0: [ 91 143 113 127 145 127 138 127 102 117 170 133]
1: [164  82 133 178 151  99  90 168 121 177 170 114]
2: [171 110 138 128 150 105 150 133 164 163 147 120]
3: [136 158 105 147 151 119 139 116  98 162 156 168]
4: [114 161  64  89 103 121  83 130  71 141 131 134]
5: [122 142 118 143 143 116 134 112 116 112 108 131]
6: [139 115 161 138 104 133  98 155  98  97  91 107]
7: [ 83 173 100  91 139 193 207 112 141  70 157 154]
8: [172 130 163 150 118 131  98 125 130 151  87 125]
9: [199 113 105 132 126 180 174  92 159 172  80 147]
10: [ 82 176 108  87 136 190 206 111 137  66 155 149]
11: [ 91 107  85 163 119 161 113 156 127 109 137 140]
12: [140  98 131 154 111 111 128  92 118 142  49 142]
13: [168 162 142 105 122  84 103 133  56 148 175 133]
14: [130  90 125 186 176  97 103 146 167 188 114 110]
15: [119 170 137 108 114 132 134 141  82  94 154 127]
16: [ 89 139  73 130 171 128 254  62 204 169 177 209]
17: [138 170 111 152 154 121 127 121  87 159 162 166]
18: [ 84 135 106  97 125 129  66 129 110 111 130 102]
19: [183 148 121 107 132 173 138 108 184 117 105 136]

[176 129 195 117 148 127  95 172 197  79 182  65] -> 2 6 19
[114  97 199 147 107  56 114 136 121  94 136 118] -> 6 5 8
[ 95 142 111 123 147 120 142 120 106 127 177 132] -> 0 3 15
[177 128 166 155 119 133 100 128 135 153  80 123] -> 8 6 12
[111  99 191 152 111  68 116 141 120  91 135 121] -> 6 5 8
[112  95 200 155 107  63 112 136 128  97 122 119] -> 6 5 8
[111  99 197 149 108  63 112 136 124  93 133 120] -> 6 5 8
[113 162 130 110 118 125 134 137  82  95 152 128] -> 15 0 5
[ 94 143 112 127 147 123 140 123 104 123 172 132] -> 0 15 3
[122 100 114 132 119 151 109 148 130 112 122 127] -> 11 5 6
[153 120 119 128 126 171 170 115 174  98 112 127] -> 19 5 9
[102 118 119 149 139 144 141 116 149  93 195 139] -> 0 11 5
[ 90 139  76 129 167 129 250  59 201 168 171 208] -> 16 7 10
[180 105 122  60  97 134 133 149 147 157 137 108] -> 2 19 8
[109 168 139 111 112 130 138 138  87  92 144 127] -> 15 0 5
[108  97 196 146 103  61 107 135 119  94 134 120] -> 6 5 8
[152 134 156  93 135 105 108 144 148 120 188  98] -> 2 15 0
[114 168 137 113 116 130 133 142  80  91 151 125] -> 15 0 5
